Where one turn sends some rows of the set: a few examples, then the rows asked:
bub: 23  7  17  -22  -12  -2  39  -19  3  -29  7  3  -27  -9  8  8  -6  -2  -23  -7  -1  -6  10  30  -14  -23  -32  -2  5  6  -25
Falos: 30  28  10  -13  2  47  34  2  11  2  -41  22  10  -30  19  -13  -18  9  -15  -19  8  6  -1  -10  -6  -20  5  12  -5  -11  10
domaz: 1  -2  12  -12  -11  2  3  23  25  -37  -17  18  10  15  12  12  5  -2  4  -12  20  -22  5  -16  -29  7  19  22  22  -7  11
pezuf: 2  15  9  -8  -8  -34  27  18  -10  -30  -4  29  -1  11  -15  -23  -17  18  4  31  17  9  12  20  10  -21  5  0  0  -15  1
mulis: 16  -6  -27  -17  -7  -9  11  -14  22  -4  -16  33  32  -29  -8  -8  -18  -22  26  22  -9  -11  1  6  22  -26  6  -2  -6  -9  -5
nugik: -16  4  7  -8  -33  10  -13  -15  -13  -1  8  20  -5  -9  -7  -13  1  6  -33  -7  -28  -24  3  22  -12  -8  11  -23  -19  -29  11
sasu: -22  6  -19  -7  -7  32  7  15  2  -40  -42  10  12  -1  7  11  -2  0  -5  -35  -18  1  -20  -12  -9  4  -19  7  -7  -1  10
Robu: 29  11  13  -25  10  -1  -24  -18  7  9  7  -15  9  -15  23  1  14  -15  -19  -18  6  17  35  25  7  -20  -11  11  -2  -1  16
tupu: 2  4  -24  -2  -13  -8  15  -4  -26  -3  4  7  13  25  8  -11  19  11  13  11  13  -1  -21  -20  13  -38  13  1  -10  -14  30
Zira: 6  25  12  -13  -9  23  23  8  -13  2  -10  -23  2  17  26  -8  -37  -27  -9  -22  -9  19  29  -1  -20  -11  13  -13  -2  10  -14
vola: 24  -17  -1  -10  24  -6  20  -29  -9  -1  10  2  5  -26  2  -1  -11  -17  2  -37  13  -13  20  17  -12  -15  -13  -18  -23  -19  -9
Gezi: -36  9  13  -11  -9  -14  30  -8  -6  -26  8  -17  39  -3  -9  0  -3  36  -9  -28  -7  -5  -10  10  14  -2  26  -1  -5  4  -5
lub: 8  18  -6  1  -29  -14  8  10  -3  6  34  -5  3  -35  9  -30  -13  17  -29  -14  -10  11  -3  6  -5  7  -4  -8  -5  9  30
nobe: 23  -14  15  -31  -5  27  -1  -9  -3  -23  17  11  -13  3  28  -5  -19  22  -16  -18  -29  30  29  3  -14  -7  5  -11  -13  -4  -11
Govu: 9  6  -23  -12  4  4  -2  6  18  -54  3  -13  32  -17  -14  -2  -34  -12  -29  -25  -4  1  -22  0  10  12  11  -16  2  15  -2
Pipur: -12  28  -30  -21  14  10  -10  1  -15  -17  -8  21  18  -18  -3  -27  12  16  -6  18  16  28  31  10  34  -14  -3  -8  16  -1  4
Mep: -21  22  -14  -1  18  1  14  9  14  -12  3  -3  -10  18  2  -20  14  -23  -22  -18  1  -3  -6  -10  5  10  -1  -6  -17  32  38
Fona: 0  18  19  -15  16  -5  36  -16  22  -29  -1  3  1  8  -22  -11  -27  -13  0  -23  10  27  -21  9  32  8  -5  7  -19  14  8
dif: 1  21  -20  1  -11  -7  17  0  -27  -8  6  3  9  9  16  -10  13  9  0  22  11  2  -11  -26  14  -39  12  3  -4  -28  34
Pigad: 14  -23  3  -11  -6  -17  -14  17  1  -17  -21  -9  29  -20  -22  11  8  15  4  -2  -1  8  10  19  10  25  7  11  6  17  9
bada: 32  44  8  -35  13  17  5  -33  11  -4  -28  6  20  9  -9  -10  -9  1  -10  4  4  -9  17  -5  -28  9  -9  -9  15  -1  9
rafe: 13  -5  1  -16  25  14  34  -22  -1  14  9  6  17  -26  -8  7  -1  -9  14  -40  14  -2  14  12  -17  -18  -7  -26  -14  -17  -11
Votat: -10  15  5  -9  6  21  46  -28  24  -7  -5  11  25  -8  3  7  31  7  16  -11  0  -16  -1  0  4  -10  32  21  17  17  6
tubop: 18  5  -25  -19  -16  35  11  11  -30  19  34  17  15  8  10  16  3  -14  -18  -26  -11  0  4  15  -10  -12  -10  13  1  0  8
Lapu: -7  7  -29  -26  1  19  11  10  -16  -12  -10  -2  8  12  -7  -27  3  -13  -26  -33  -6  0  -12  35  32  -4  47  2  -5  -7  7
mam: -20  0  11  -1  -14  1  -11  1  36  -15  9  27  -20  18  12  -13  27  -11  -9  -8  -16  -1  17  3  20  25  7  7  4  -3  -4
mav: 18  11  -26  -33  -22  -1  -3  8  11  -30  -12  27  2  -2  29  -31  9  11  -8  15  -9  -5  -1  -20  14  -29  16  -21  11  -31  -8
Gopan: -3  0  0  27  -7  -1  18  -5  16  -37  6  27  0  -17  3  7  -1  -16  16  -32  -15  -9  -12  9  14  5  -5  37  0  -22  8
Nes: 27  1  -16  -20  -19  -6  13  -14  7  -10  -8  37  34  -25  -3  -8  -18  -19  25  30  -1  -13  -12  -3  20  -21  -1  -8  -2  -17  -8
Leb: -29  28  25  8  11  28  10  -4  6  -33  25  6  0  2  10  -22  -4  -6  -9  -4  22  -10  1  24  22  4  35  11  -15  8  -4
feb: -37  -5  -2  -31  7  20  -5  11  25  2  6  -6  17  -11  -21  5  -13  -8  -20  8  9  -1  -9  21  20  14  9  -11  -26  16  2
ziki: -17  35  -16  1  -11  19  13  -11  -16  -31  -19  -4  24  -13  5  -6  -24  1  16  31  -10  -2  5  -17  16  -30  0  -4  -7  29  -10
vom: -8  32  -17  -13  -13  23  16  -14  -17  -30  -10  3  23  -25  4  -6  -26  1  14  32  -11  9  -3  -30  14  -31  3  -15  -7  18  5
ruv: 22  12  5  -36  20  14  -16  -20  -1  4  15  4  13  -9  42  -7  -1  -14  -27  -19  -4  7  37  20  7  -18  -12  21  2  -5  11
Bigu: 39  -8  29  -22  -1  32  -8  6  -2  -34  12  13  -8  -7  17  3  -10  23  -11  -18  -27  11  16  7  -11  -18  6  -16  -18  2  -19
Kan: 7  7  22  -7  -12  36  3  -4  -23  2  -4  23  -15  -25  -3  -1  -14  -8  -5  -27  2  -28  -3  -9  24  -23  19  9  -2  -36  -17
bavo: -7  31  -31  -32  6  7  -9  -3  -11  -18  -6  23  13  -26  -4  -33  1  10  -5  23  19  18  38  -1  24  -10  2  -22  -1  -4  4
rava: 16  0  -23  -21  -16  -1  -2  4  15  -32  -10  25  7  4  27  -33  4  7  -5  2  -18  2  -2  -27  23  -33  30  -27  16  -14  -11
kiv: -7  3  -5  9  7  31  19  8  15  -28  -14  14  -23  -5  -1  -4  28  -20  -12  -8  26  14  -4  26  -2  -5  24  13  17  -17  29
feg: 18  -13  37  -15  8  8  7  23  17  -16  -29  14  2  -3  1  -7  12  -10  -13  6  -3  -23  -5  18  24  -11  39  7  -6  21  2
Kitub: 13  -4  -15  -13  0  25  24  4  -38  16  34  17  16  4  15  14  -2  -13  -14  -23  2  -4  8  -6  -18  -6  -23  3  8  13  9
Beze: -7  7  13  -42  18  16  -19  -3  13  -27  -21  29  35  14  -5  -7  -10  0  -2  -34  7  8  2  -3  25  26  -12  1  -3  -2  -12
Kupi: 3  21  11  1  -17  -28  25  6  -14  -19  -3  23  1  2  -13  -20  -16  5  2  42  24  10  19  10  18  -15  4  -7  -8  -22  -2
Muven: -8  5  13  -9  -11  22  35  1  -15  10  -13  -22  -1  10  34  5  -31  -25  -24  -15  -9  12  17  -9  -11  -19  -6  -13  -2  5  -18
zuzi: 15  22  -37  -11  -10  20  17  4  0  -42  -19  -2  7  3  -5  -14  1  -6  5  -19  -16  6  18  11  -6  22  34  15  34  19  -4
Nebon: 26  30  7  -26  -15  -9  7  -18  -4  6  21  -24  -13  -8  -18  -8  -15  1  3  -1  8  14  3  -14  10  20  -12  -1  29  9  -5
Nid: 12  -4  -19  -19  -29  14  3  -29  30  -29  -1  -5  35  7  2  17  0  8  9  -27  14  17  -20  -7  5  15  11  21  8  -10  -2
Mesap: 6  23  19  -13  -23  -14  40  -4  7  -22  19  -3  -10  -7  8  11  -2  -1  -30  -19  -4  -13  12  22  -15  -30  -20  -6  14  4  -26

Nebon -> lub
rafe -> Zira
Where do these go?
Pigad -> Gezi
pezuf -> tupu
Gopan -> sasu
feb -> Leb
Kitub -> nobe
vom -> bavo

Where one turn sends some rows of the set: a few examples, then the rows asked:
vulaz: 22  20  -1  -25  21  -2  -10  1  10  4  -8  13  -13  -27  -16  29  11  15  -11  -10  39  -3  22  -2  9  8  31  -2  -1  18  18  32  -12
fud: -31  -17  7  -6  -26  -24  -5  5  25  4  -11  -11  -31  -4  1  17  1  17  -17  20  18  15  -8  -28  -13  23  -2  8  12  1  -13  -14  -8
zal: 11  -7  -16  -5  -8  2  -19  12  36  -4  8  -3  -4  13  -27  4  12  19  -3  13  4  24  -33  -3  -1  8  29  -27  -33  -23  0  -18  -13
limog: -28  -3  -6  -13  -12  5  13  12  13  2  14  -12  0  1  45  2  -26  5  12  -42  14  -15  -6  18  -6  -36  -16  8  16  -4  0  10  10
gebif: 3  2  -8  2  -35  -15  -23  1  9  19  -17  -23  -18  -3  -24  -5  10  -2  -18  -24  -14  26  3  -13  6  14  35  -1  -35  -10  15  0  -6
Boloz: -10  -8  9  -5  8  -13  -4  -4  26  -1  -11  -31  2  32  5  17  7  -4  -34  -32  19  -10  -2  2  38  23  -12  -5  -14  2  30  16  -13
tomu: 12  -28  2  -5  -5  0  -16  -2  -19  -7  16  -19  -12  -16  14  14  -17  -30  -12  -15  27  -33  -1  -28  3  -6  2  -2  -8  2  8  41  -1
Tam: -11  16  -39  -14  -29  -6  -17  9  3  8  1  2  -6  11  4  21  -5  -5  -28  -34  40  1  -14  -7  42  5  -7  3  11  -22  13  24  -26
zilir: 0  0  0  -4  -29  11  -1  3  8  10  23  44  7  -18  34  -4  0  20  25  -7  16  -6  -15  19  -13  -10  32  5  -4  -20  -10  -11  0
Mis: 1  -8  -12  1  -32  -12  -27  5  14  9  -18  -13  -29  4  -32  0  8  9  -15  -22  -10  28  -13  -14  4  20  32  1  -40  -9  16  6  -10
liri: -17  -6  -3  -2  1  -10  -3  7  13  -13  1  6  -48  27  -9  15  -13  26  -10  18  14  4  -2  -16  -3  16  -12  12  16  -7  1  -31  5
dibuv: -16  -12  16  -2  14  -23  -13  5  25  -5  -10  -24  0  34  4  35  1  0  -28  -27  17  -21  -7  -6  35  13  -7  -17  -12  -9  24  -5  -16
litep: 2  -6  -20  -15  -19  27  -7  16  0  8  -5  -18  -23  -27  -32  2  10  9  2  -22  24  33  15  -5  3  -17  -9  4  -2  15  0  26  33
peg: -28  10  0  -18  -7  25  -15  12  19  9  -4  19  -9  -13  -2  33  -27  -9  1  -6  -3  45  -7  -3  -2  4  20  -21  -10  -5  31  1  -4
rer: -30  7  8  -17  -11  10  -17  22  12  22  -12  19  -12  -17  -4  28  -27  -6  -7  -10  -4  27  -1  -8  -10  -7  40  -22  -17  -1  22  -7  -13
nari: 10  -38  -4  -26  -9  16  -7  5  23  -28  18  -17  -12  24  -8  32  -15  -7  -4  -2  30  -11  -13  11  -3  9  5  13  -23  1  8  34  17
Bod: 20  10  -7  -4  -19  -9  -39  -18  37  3  -27  33  -1  18  -12  6  3  13  -27  1  24  -9  -19  14  -5  -13  2  0  -15  16  12  -5  -3
rumel: 4  -12  -2  -2  -5  16  -2  -14  15  -11  1  -18  -9  13  -10  5  28  24  13  -32  32  -12  -35  -14  20  20  -7  16  42  5  7  -14  -5
rem: -41  0  9  -2  3  -15  -22  14  1  -7  -3  -12  -3  -7  -9  38  -11  20  1  -9  9  -34  -27  -10  -2  -18  18  -16  9  -21  -29  -12  10
gilez: -25  0  -6  -9  -12  3  -18  21  -9  4  2  -12  -10  -31  -28  19  -3  9  7  -3  15  -13  -22  -11  -13  -32  5  -11  15  -9  -34  14  33
soram: -10  -26  26  19  2  0  -11  2  5  -3  6  1  -7  5  -4  -27  29  1  5  -6  -9  -13  -27  8  -9  -10  22  -24  7  -23  16  -10  33
voba: 31  -9  -2  -28  -12  25  -30  18  35  6  12  0  -13  24  9  -22  -4  18  -14  -19  29  20  -5  1  33  14  20  21  4  -13  -5  15  -6
dulo: -7  19  -26  -5  -20  -16  -28  12  5  5  3  1  -18  14  3  4  -6  -10  -39  -22  37  -12  -23  -16  44  1  -6  -3  20  -22  15  8  -18
Saro: 25  -36  6  -10  2  0  -16  1  17  -9  1  -15  9  6  15  -15  15  17  -20  -4  32  -10  -5  18  29  -9  -40  -4  -20  -17  7  25  14
valiz: 26  -34  14  6  5  -6  -19  -3  12  -4  2  -19  2  9  13  -12  12  12  -20  -3  26  -16  2  15  33  -19  -38  0  -15  -9  -2  18  19
gab: 7  11  -4  16  -8  4  -28  13  17  10  9  -26  -10  -11  30  -29  12  9  7  -27  12  -9  -19  -11  50  -4  19  2  5  -30  -14  4  -13
pag: 4  -10  -3  -12  7  43  -12  -17  20  -20  -1  -9  3  1  2  23  3  7  13  -13  26  17  -31  -3  24  22  -18  3  26  9  22  -14  8
Zomap: 21  -9  6  3  18  6  -11  -8  12  -8  2  32  6  -3  -20  28  10  18  -13  19  51  -7  -15  1  20  14  9  -24  17  -13  4  0  3
galib: 10  1  -3  -14  -41  29  -1  -3  5  14  20  25  10  -11  23  -23  19  -14  14  -18  12  2  -10  17  3  -7  7  6  -8  8  12  27  22
zudud: 8  -33  29  3  0  -42  -18  17  14  23  -17  -14  -8  8  6  -25  7  17  -27  -25  19  -19  2  -1  12  -24  7  14  -2  -15  -4  18  -5
volug: 24  11  -11  -8  -25  -24  -30  -22  33  6  -24  25  5  14  -7  14  0  10  -25  -5  27  -14  -10  12  -4  -18  15  5  -19  20  5  -8  -2
gol: -25  9  6  6  -5  -16  11  0  3  23  -18  30  13  -8  -12  32  8  18  -18  -24  14  14  10  4  -15  -21  -5  -21  6  5  16  -28  6
lanit: -8  -42  20  -8  4  1  -8  23  3  -2  1  8  1  -16  -8  13  30  13  18  -19  -6  19  -13  24  -9  -2  19  -8  -21  -16  -2  13  44
lov: -4  20  -9  -26  5  -11  -6  7  5  4  -17  -10  -24  -30  9  22  -5  7  -6  -40  19  -3  26  6  1  -6  17  16  -1  27  20  42  -3
Suf: -15  3  -1  -9  -11  -9  6  3  12  24  -18  33  18  7  -23  34  4  28  -14  -14  16  31  5  16  -18  -7  -1  -12  7  12  13  -18  8
Vafal: -3  -40  11  -27  -5  -1  -2  18  2  -2  -2  3  7  -15  -10  6  23  15  16  -34  -5  23  -3  25  -12  -4  23  -2  -19  -17  4  17  43
num: -21  -12  -2  -12  -8  6  6  14  17  -9  30  -6  8  9  43  3  -21  8  21  -19  15  -5  -24  17  -5  -37  -21  2  20  -11  -2  0  13
gogir: -1  -4  -14  -31  -23  33  18  1  -3  7  22  -3  8  -11  -10  48  -1  32  10  -13  16  3  0  19  18  9  -4  15  -20  -3  16  29  -16
kig: 9  9  -7  6  -14  17  -29  7  17  2  7  -27  -19  -13  23  -40  1  16  8  -29  16  -1  -18  -6  47  1  12  4  6  -29  -8  9  -14
Koguk: -8  -9  -3  -4  26  22  20  35  -15  -4  24  -7  -9  0  -3  -2  8  7  29  -46  7  -1  -3  6  17  -26  -1  -7  -6  -23  14  12  14
suped: -5  -10  -2  -5  30  22  10  33  -7  -8  27  -2  -24  19  -10  7  -9  13  21  -34  3  1  -7  4  21  -17  -9  -6  5  -27  20  3  21
dudus: -2  -7  6  4  -21  8  -7  9  13  12  22  50  -4  -3  28  -2  -3  19  24  -5  5  -12  -21  12  -14  -19  31  8  -2  -15  -13  -12  -2
pek: 6  -1  12  -17  -7  39  26  -12  16  8  27  -12  1  -9  -6  22  -4  40  26  2  5  -13  -4  14  -6  3  6  3  -17  9  17  4  -17
banid: 3  10  31  11  5  0  -4  -19  24  6  3  -7  -21  0  12  -6  -28  27  16  12  10  -20  -7  -7  -18  -23  9  -13  6  8  8  -20  -10
Sakim: 8  4  -12  -13  -30  -32  -9  6  25  26  -18  5  23  -24  -6  8  18  2  -3  -16  18  -2  -15  11  -3  -30  8  -6  -40  11  -9  20  -15
kezik: -32  -18  15  -9  -41  -6  -8  4  11  27  -1  -25  -8  -46  22  17  16  -4  -4  -24  18  11  -6  -17  12  23  13  -8  -10  4  -4  16  -19
ruga: -7  12  -2  3  -21  -30  1  2  -4  13  12  -8  -26  -2  -9  6  17  25  16  -51  25  -38  -30  -11  5  -11  24  16  15  -12  -11  -1  -18
Voz: -9  -11  0  22  -5  -14  -8  -6  -36  9  2  -11  -2  -37  15  11  -7  -13  -14  -32  18  -23  2  -33  0  -15  -8  -13  3  -5  8  11  -7

gilez -> fud
ruga -> banid
Where do these go?
num -> Suf
Bod -> Saro
lanit -> Mis
Sakim -> zudud
Tam -> limog
liri -> pag

